In the data rows, 128 means zero.
Some points, one per row:
[213 182 155  83 147 154 173 128  94  76  86  59 136  50 135 177  93 170
 149 197 111 129 176 131]
[154 158 170 114 138 136 197 156 122 173 163  67 131  89 129 199 151  82
  74 120 185  94 168 203]
[226 193 166  93 160 152 181 120 110  71  91  77 149  27 145 169 106 175
 139 191 115 144 190 133]
[152 152 110 169 134  98 185 152  96 101 124 110  88  70 122 154 107  90
  87 126 178  45 115 141]
[ 73  93 155  68 140 124 170  67 174  81  46 140 181 164 112  95 144 107
 222 114  76 155 255 131]
[138 195  80 139 154  60 190 103 145 172 174 125  89 110 159 111 116 125
  91 179 176  92 118 134]
[160 174 192  94  60 252 120 170 179  65 103 113 110 162 122 163 124 126
  60  79 166 154 110 176]
[ 91 157 100 145  31 180 231  94 166  27  10 172  55 172 118 110 159 137
 142  71  82 167 114 169]
[137 157  97  62 141 177 124 160 156 146 208 148 136 129 199 171 120 122
 103 149 144 183 102 155]
[147  43 147 124 137 126 120  89 141  47 142 147 123  98 110 135 178 169
 171 155  39 147  94 108]
[134 136 108 115 143 130  32 167 173 206 203 175 134 154 115  83  60  88
  99  87 227 126 114  63]
[ 80  98  71 150 121 154  83 130 133  66 110 128  36 173 118 129 160 105
  84  96  70 128  90 179]
[ 60 121 147 126 123 146  71 179  98 210  89 155 209 115  70 114 124 161
 130  66 201 206 110 139]
[133  84  91  84 211 110 122 150  80 147 185  79 141  58 148 116 151 121
 131 200 103 211 124 113]
[141 151 147  87 146 196 139 123  58 255 111  34 150 120 101 153 131 127
  80 109 227 164 166 218]
[174 146  96  98 189 119 116 124 158 147 255 118 111 118 179 140  76  99
 119 181 157 146 137 110]
[ 64  78  69 105 113 115 182  61 143  18  15 175 117 171 106  74 165 152
 191  75  83 184 183 123]
[138 168 172 167  74  89 174  94 174 109  80 125 163 182  64 175  90 154
 188 182 109  28 111  52]
[106  54 104 198  93 102  90 130  69 165 139 150 125 182  53 134 181 141
 136 130 128 118  17  87]
[123 174 223 119 151  76 145 190 142 121 190  83 169  35 154 195  99  87
 108 193 136  76 161 111]
[116 101 111  82 156 186 117 114 136  82  22 107  88 111  71  60 195 106
 139 110  39 187 110  74]
[ 58 110 105  82 141 108 126 112 165  88  76 161 119 206 141 111 158  61
 163  48  63 175 210 184]
[128 101  97 144 135 120 126 180 161 186 167 170 129 118 176 158 155 135
 141 149  91 142  56 100]
[225 206 121 118 104 254 121 171 185  93 129 120  77 143 113 153 114 105
  22 107 165 118 151 103]
[105  63   0 135 146 163  96 101 142  80  46 175  56 139 118  35 142 134
 133  70  90 183 180 107]
[112 122 113  87 153 189 139  88 117  92  11 108  69 104  80  58 192 122
 149 113  34 180 108  65]
[156 166 124 177 141  63 200 123  87 162 142  68 178  86 136 181  78 145
 149 179 135  13 134 120]
[ 81 129 169 139  98 183 109 162 159 204  86 130 137 171 110 150  83  54
 109 118 192  98 138 212]
[109 188 115 144 108 152 105 116 137  82  62 138  31 140 159 144  59  96
 107 130 100  31 145 188]
11 more points follow, each with its number after it:
[138 135 147 145 140  65  88 109 183  86 185 154  70 124 145 161  94 108
 129 151  73  82  72 131] 0
[157 131 154 105  71 251 127  91 119  74  82 112  96 176 124 119 145 159
  98  70 131 189 110 177] 1
[205 200 158 127 165 139 167  99 131 108 120  50 164  81  84 204  25 170
 170 226 121  66 194 137] 2
[ 76  40 171 185 105  93  81 140  92 184 200 130 180 153  94 123 222 162
 130 163 102 148  31  85] 3
[ 85 181 180  57 127 146 198 127  86 176 105  55 173 128 141 174 184 131
 112 147 152 211 131 195] 4
[152 103 177 156 152  83 168 139  63 174 138  84 161  87 142 124 115 137
 137 125 143 110  80  99] 5
[116 158  83 165 129 111 116 169  93 175  69 160 139  92  97 110  92 106
 104  76 222 108 135 113] 6
[163 167 179 109  98 173 173 137 130 106 122 159 143 192 142 142 106  70
  90  70 179 173  77 183] 7
[114 118 110 196  89  21 194 162 133 107 230 141 143 113 192 171 167 151
 115 169 129  72 107 110] 8
[139 137 134 105 163 133  77 142 157 203 162 113 125 154 156  46  64  80
  76  53 203 112 189  67] 9
[184 223 166 124 143 105 220  89 156  74  99  64 138  57 194 175  76 191
 134 222  65  67 255 145] 10
Which of these numbered points is nearest to each point below, looking only along the 7 directions in which the first points spread most? Its number follows each.
[193  95 140 111 164 138 182  21 117  70  89  87  70 123 157  95  71 160
 210 158  91 169 180 146] > 10
[159 150 161 117 164 156 156 106  66 237 155  26 138 140  89 119  92 109
  94 142 230 114 193 171] > 4
[139 153 153 182 128  38 128 127 178 213 202 146 169 156 132 138  78  90
 169 172 140  38 140  86] > 8
[ 70  32 108 147 128 106  27 170 123 201 187 142 127 147 114  83 188 130
 123 155  90 149  32  60] > 3
[121  64 123 129 136  83  84 107 104  84 178 130 128 151 128 165 199 146
 166 154   0 126  60 121] > 0
[124 171 126 188  94  32 146 140 136 138 169 198 166 119 172 146 149 135
 156 155 104  36 103 126] > 8
Now 11 new points, numbered from 0 again:
[108  89 161 160  90  98 133 147 142 140 188 141 160 134 136 194 181 157
 150 148  96 150  47 115] 0
[ 82  65  60 159 112 139 107  81 110  49  49 175 117 135 116  46 151 176
 153  93 111 178 161 137] 1
[108 129 102 216  63  87 132 152 116 178 137 153 114 137 118 146 138 149
 105 123 169  71  61 100] 2
[138 132 120 117  73 195  67 175 141 209 192 147 137 196 127 137 153 134
  92  84 140 150  29  96] 3
[ 84  97  84  99 178 139   0 127 133 149  62 141  80 126 147  31 135 121
 115  65  24 171 187 105] 4
[148 124 123  96  82 241 103  93 122  95  53 152 155 170 122  84 110 178
 155  26 156 206 172 157] 5
[105 144  62 140 144 136 111 160  84 149 194 123  97  87 144 113 159 142
  74 126 161 154 163 157] 6
[135 150 124 167 103  36 191 142 141 142 180 137 156 110 160 181 112 134
 140 194 138   0  97 101] 7
[218 151 154  99 175 179 150  37  89  60 190  48 152 107  95 122  98 198
 168 160 135 157 202 142] 8
[ 98  84 106 130 179 114  65 186 176 204 121 173  95 140 176  34  66  67
 113  85 200 165 139  94] 9
[169  71 161 152 141 138 165  76 144  45 121 103  73 110 156  97 101 142
 182 143 106 117 159 131] 10
Which of these numbered points is nearest to each point below, looking only along the 7 directions in which the first points spread most? Its number follows each.
[179 181 192  86  62 243 127 160 155  79 108 119 121 171 128 167 123 118
  57  85 155 153 116 160] > 5
[181  86 181 132 156 149 157  59 131  91  93 100  98 113 143  96  33 116
 194 168  93  75 171 131] > 10
[125  53 173  89 192  97 151  96  75 165 137  73 151 108 176 103 154 127
 165 180  80 181 176 151] > 8
[149 181 147 143 136  86 187 157 121 142 124 108 130  79 101 194  72  78
 119 172 164  14 127 127] > 7
[130 143 117 117  85 182  65 177 138 209 177 147 142 182 139 132 150 129
  79  84 157 143  30 110] > 3
[114 218 192 104 108  91 124 105 179  50 102 141 106 126 201 142  89 103
 134 130  74  87 169 189] > 10
